(in the rows, 128 means zero)
One turn moves each row of this set onto another row. After a few examples, where does it send each row asked below?
K_271: [114 111 116 140 112 157 149 156 106 150 150 120 150  95 183 138 160 128
 138  93  91 133 151 156 129]
K_494: [129 143  77 111 138 107  76 119 121 161  90 130 143 135 136 158 122 156
 111 116 151 144 129 115 114]
K_894: [134 148 125 118 146 113 100 140 145 156 113  95 125 107 170 167 139 154
 149  71 159 119 141 129 158]
K_48: [129 111 115 116 125 123  84 123 131 114 125 111 159 104 150 141 138  81
 123  95 131 140 112 100 142]
K_840: [113 130  80 104  86 157 135 160 136 162 114 109 113 129 155 158 138 121
 119 115 133 162 109 164 138]
K_86: [138  91 101 129  93 137 154 152 110 135  96 119 122  89 160 141 114 134
 108  84 105 172 144 148 123]
K_924: [121  74 101 112 137 138 159 140 112 154 152 165 126 111 153 159 160 141
 120 117 129 121 143 146 150]
K_12: [148 103 130 129 146 171 130 145 160 119 102  87 137 127 149 145 151 142
 160 148 144 146  83 136 105]
K_197: [149 131 131  79 179 116 149 133 110 126 121 100 123 112 162 159 145 113
 129 120 134 130 125 136 101]
K_932: [145 151 116  92 147 114 114 121 107 137  75 104 133 115 113 126 146 145
 152 104 160 142  90 129 120]
K_710: [143 132 107  81 124 132 125 127 162 137 112 168 132 135 133 144 134 151
 139 104 138 126 121 155 183]
K_642: [141  92 147 126 127 164 142 128 118 149 135  96 105 137 126 141 158 137
 127 134 122 136  64 119 132]
K_984: [138  63  94 136 135 111 155 138 148 139 140 108 157 125 139 137 178 146
 127 118 122 130 122 138  96]
K_206: [142 112 127 147 138 143 129 163  76 166 100 113 102 129 119 171 146 159
 131  92 135 141 129 119 163]
K_252: [138  89 122 166 117 122 142 137 144 136 176  94 101 110 167 123 136 158
 128 115 150 106 112 141 137]
K_445: [140  96 142 132 120 114 146 145 150 142 139 141 129 167 129 134 130 165
  93 117  92 119 150 138 122]
K_782: [143 107 126 118 156 135 141 136 171 104 119  99 122 137 133 109 130 149
 179 132 146 120  99 132 116]
K_264: [179 106  97 160 107 128 121  93 112 103 143 108 156 118 168 139 159 139
 124 111 152 134 141 141 152]
K_831: [161 138 144 127 172 124  82 150 123 128 142 115 136 125 157 128 106 161
 144  93 120 138 126 126  83]
K_748: [138 131  75 110 120 168  92 110 143 165 118  93 124  69 146 136 128 147
 150 110 119 149 130 136 115]
K_81: [146  91  93 136 139 146 128 132  99 130 114 158 183 158 111 161 137 130
 128 106 120 143 148 135 143]
K_762: [156 112 127 102 120 100 118 132 106 144 138  82 106 106 164 102 106 159
 109 102 122 142 129 166 139]
K_541: [152 141 141 169 133 153  95 146  96 138 159 108 128 113 128 128 132 137
 106  98 109 148  97 114 148]
K_769: [ 95 122  94 148 119 124 110 139 137 173  94 117 121 125 143 116 119 129
 111 126 156 154 140 168 115]
K_740: [113  67 121 110 151 131 103 146 105 170 100 124 132 112 137 121 142 110
 151 119 109 135 156 148 125]
K_425: [169  97 101 145 124 121 145  89 145 108 141 120 156 112 147 132 159 128
 139 114 108 105 149 132 155]
K_376: [132  92  93 149 129 147 123  96  92 141 150 116 133 133 141 134 166 159
 139 106 154 153 121 105 174]
K_675: [137 112 128 121 112 112 133 159 163 144 126 138 102 126 156 115 146 169
 147  88 144 108  91 158  98]
K_861: [ 99 120 107 139 116 140 127 153 109 135 157  86 132 132 161 100 129 137
 146 114 173 135 125 162 106]
K_770: [167 129 143 166 138 113 156 136 129 127 123  88 138 156 141 134 125 167
 111 125 111 110 110 152 112]
K_673: [109 112  80 116 122 164 122 145 165 138 142 149  95 104 151 134 132 135
 143 126 145 150  80 125 129]
K_900: [171  87 125 130 120 115 113 139 106 140  87 111 135 117 147 177 130 129
 121  87  87 126 139 105 108]
K_469: [170 153 127 127 122 137 102 111 126 148 105 137 130 170 153 146  90 124
 154 134 123 134 140 152 130]
K_159: [139 148  98 149 102 134 133 116 156 113 137 137 105 129 151 113 114 187
 129 106 120 125 138 109 100]
K_882: [133 115 129 144 143 171 126 147 128 157 155 106 147  92 143 121 114 152
 131  96 136 146 151 170  86]
K_29: [161 127 101 134 131 128 127 113 121 131  97 114 169 143 170 152 105 157
 152 136  96 166 147 116 150]
K_22: [163 136 137 147 170 107 102 119 115 126 123  87 161 108 135 107 162 132
 144 101 109 149 113 128 130]
K_591: [121 105 129 151 108 152 118 130 114 109 110 131  93 145 117 174 129 146
 148 118 142 114 135 111  91]
K_336: [183 130 123 115 136 125 105 123 112 153  95 120 134 114 118 165 162 119
 145  69 117 143 133 146 158]
K_525: [147 110  58 122 109 128 110 124 153 136 151 171 132 119 151 133 159 139
 136  75 140 155 129 145 129]
K_983: [138 167  92 148 120 161 111 136 148 121  91 150 122 128 143 133 110 169
 162  93 132 141 102 124 124]
K_575: [136 149 132 128 149 159 128 117 111 157 139 164  85 126 165 131 163 164
 147 107 120 139 100 136 158]
K_693: [123 155  94 138 162 154 122 131  78 145 116 121 111 116 121 135 148 140
 122 142 140 151 103 108 109]
K_486: [106 143 115 148 118 132 121 110 121 113 141 130 153 114 140 160 138 193
  96 131 118 129 132 103 117]
K_168: [138 134 142 103 131 140 116 147 124 143  94 181 137 128 167 141 155 157
 136 107 146 128 120 169 165]
K_254: [137 121 137 137 143 136 106 160 135 112 152 146 106 165 141 173 123 163
 115 108 108 172 138 138 141]
K_939: [123  91  85 121 123 165 125 136 153 133 121 151 136 158 105 149 126 156
 146 110 131 148 155 106 107]
K_994: [150 117 153 118 118 147 126 120 116 141 102 109 180 139 140 140  85 160
 163 129 123 113 123 123 113]

K_159 goes to K_445
K_376 goes to K_575
K_86 goes to K_769
Now these:
K_29 goes to K_469
K_924 goes to K_673
K_525 goes to K_675
K_762 goes to K_740
K_197 goes to K_48
K_831 goes to K_900
K_693 goes to K_541
K_22 goes to K_336
K_486 goes to K_254
K_271 goes to K_840
K_983 goes to K_770
K_782 goes to K_425
K_12 goes to K_264

One turn moves each row of this set onto another row. After a few examples, where does it send each row asked below?
K_942: [161 109  76  89 133 113 124 156 121 114  99 147  96 154 145  91 137 162
 142 116 152 140 119 156 124 135 110 117 157 110 152]
K_630: [151 119 138 104 111 114 131 109 111 143 149 104 127 132 129 149 144  86
 145 102 124  84 105 118 101 147 124 180 146 102 139]
K_653: [143 137 108 124 123  78 148 132 127 143  97 134 135  96  99 128 130 152
  84 160 136  92  86 126 124 116 114 122 128  75 164]
K_813: [153 135 125  96 115  83 145 112 103 119 108 118 160  68  97 114 137 132
 130 151 133 133  77 148 155 134 130  78 148 112 151]
K_338: [136 119 125 146 102 105 140 138 112 161 100 138 174 142 112 151 128 117
  81 125 129  88 102 138 138 108 159 121 133  88 135]
K_190: [161 104  92  78 112  94 123 169 153 102 110 146 118 142 150  90 140 158
 136 111 164 130 121 147 111 120 123 105 150 117 160]
K_232: [171 114 111  62 132 123 126 117  97 141 125 127 136 156 138 117 119 109
 161  92 133 135 100 165 135 150 136 145 162 109 135]
K_472: [170 121  97 138 114 100 137 114  80 133  96 122 138 124 107 122 124 108
  90 127 125 126 105 165 177 122 134 100 127 131 104]
K_177: [160 111 126 103 106 106 130  84 122 123 157 118 134 148 134 143 132  87
 143 106 118 105 121 127 100 169 131 160 117 131 126]
K_479: [ 90 118 122 161 101 117 124 175 134 128 123 107 132 111  90 171 118 132
 132 119 149 129 135 116 138 158 125  95 121 109 117]
K_310: [141 109  99  80 138 113 105 138 152 100 117 159 116 144 146  94 138 163
 144 121 161 135 129 135 117 132 133 104 153 101 173]
K_147: [164  99 125 110 116  94 135 115 132 131 163 103 146 127 126 134 168  88
 147 109 106 105 105 132 109 160 141 174 131 108 128]
K_510: [125 123 135 151 103 109 125 115 137 122 139  89 100  98  96 146 118  94
 114 115 150  82 127 118  99 142 116 143 127 121 114]
K_794: [159  99  94  48 132 107 139 123 109 139 148 141 135 143 130 117 116 105
 149 126 123 152 106 161 125 153 131 131 162  94 120]
K_467: [146 113 136 113  75  94 174 113 112 115 113 131 173 120 131 132 175 122
 139 136 126 115 119 112 133 105 141  82 160 119 139]
K_982: [148 135 123 104 102  92 160 110 122 117  98 128 164  84  97 115 122 152
 130 144 127 132  71 149 141 138 135  74 142 112 155]
K_686: [141 132 124 121 129  64 136 134 119 149 107 131 133 105  94 131 146 161
  93 155 140 101  88 138 117 110 104 124 147  73 147]
K_776: [184 110 104 120 105  95 174  94 129 131  91 139 106 126 123 134 173 119
  94 146 124 114 133 140 140 108 100 110 136 121 134]
K_558: [156 101  95  98 129 124 110 158 123 102 131 165 106 145 146  98 121 162
 121 145 149 130 117 151 104 129 114 106 167 115 151]
K_610: [165 113 123  97 109 108 136  88 120 143 146  97 146 130 122 140 131  77
 142  84 145 102 119 134 106 140 128 164 131 121 125]
K_150: [131 122 134 146 111 104 121 125 143 132 147 111  85 118  99 157 116 101
 107 121 124  93 135 111 106 177 125 133 127 128 107]
K_791: [110 103  74 123  98  96 122 192 137 108 106 121 163 111 140 126 136 139
 138 126 167 132 135 136 119 144 129  82 110 106 157]
K_789: [ 97 109  98 144 130 114 130 139 114 124 107  96 135  91 100 161 109 127
 130 132 156 155 147  99 157 164 138 105 133 117 122]
K_506: [124  95  76 154 117 123 109 165 112 104 119 129 171 124 148 137 146 158
 132 134 163 135 140 120 114 142 122 104 117 120 165]
K_503: [118 104  73 134 103 118 126 192 120 114  96 133 139 129 147 122 164 148
 142 129 156 128 147 116 116 144 131  94 133 110 162]
K_490: [178 109 106  44 125 103 137 110 127 134 124 128 120 146 132 110 117 114
 149  90 155 142 116 154 128 131 129 136 160 119 130]
K_839: [156 113 138 101  82 103 173 113 131 135  99 145 175 125 126 141 173 123
 132 143 125 119 123 127 123 114 143  79 155 124 153]
K_473: [ 87 120 101 141 105 106 125 160 131 121 112  98 119  84  93 150  98 110
 120 135 162 126 137 130 126 157 124  88 120 106 115]
K_196: [158 109 117  54 116 126 134 108 120 131 134 148 139 167 119 101 139 122
 165 104 144 141 110 148 109 130 142 141 155 109 129]
K_185: [114 127 131 141 112 108 133 119 122 118 131  93  77  84  86 157 129 111
 129 125 135 101 109 116 110 170 112 143 135 113 119]
K_549: [136 134 126 153 104 117 138 124 131 117 144  84 103 105  90 142 111  93
 137 123 119 101 119 109 133 163 107 143 118 125 105]
K_405: [168 123 131  90 122 118 131  98 121 149 140 109 122 138 104 126 147  74
 145 128 126 107 126 128 104 148 116 176 126 124 123]
K_301: [102 119  88 145 123 101 118 159 136 139 125 109 120  90  98 157 108 120
 116 120 142 130 144 114 141 185 134  89 116  99 123]
K_284: [167 117 104 145 105 112 155  96 103 130  98 128 132 130 106 132 117 113
  89 111 118 120  99 170 173 123 140 100 126 120 105]
K_768: [121 106  82 120 122 117 110 198 129 119 113 140 138 107 120 140 154 151
 125 132 173 139 139 123 137 138 115  94 115 104 169]
K_313: [160 110 104  43 136 109 128  86 119 120 130 143 127 154 142 115 115 112
 154 118 139 145 123 143 125 152 131 133 141 113 145]
K_619: [114 105  76 137 122 107 104 174 146 112 121 132 155 115 137 122 144 158
 137 110 156 128 137 122 128 157 143  82 116  91 169]
K_747: [164 108 118 128 108  81 163 100 114 128  91 136 105 134 113 136 182 133
  96 151 135 123 140 141 130 104 102 111 145 124 117]
K_492: [143 123 118 150  96  92 139 148  94 149 116 131 179 146 123 134 124 124
  96 121 126  85  96 126 140 100 149 117 145  85 124]
K_63: [131 116 147 146 126 103 127 125 150 112 134  94  81  97  91 138 137 112
 118 127 128 106 122 100 130 156 139 149 152 126 113]
K_997: [158 107  71  78 117 123 124 156 121  95 128 155 123 129 135  84 134 161
 147 110 159 142 104 135 133 125 126 106 140 104 162]
K_700: [ 89 115 100 145 101 122 129 162 108 119 102 101 128  86  99 155 129 119
 144 129 150 137 129 123 136 179 143  85 126 123 129]

K_686 goes to K_813
K_313 goes to K_177
Now these:
K_982 goes to K_839
K_490 goes to K_610
K_185 goes to K_700
K_558 goes to K_794
K_549 goes to K_479

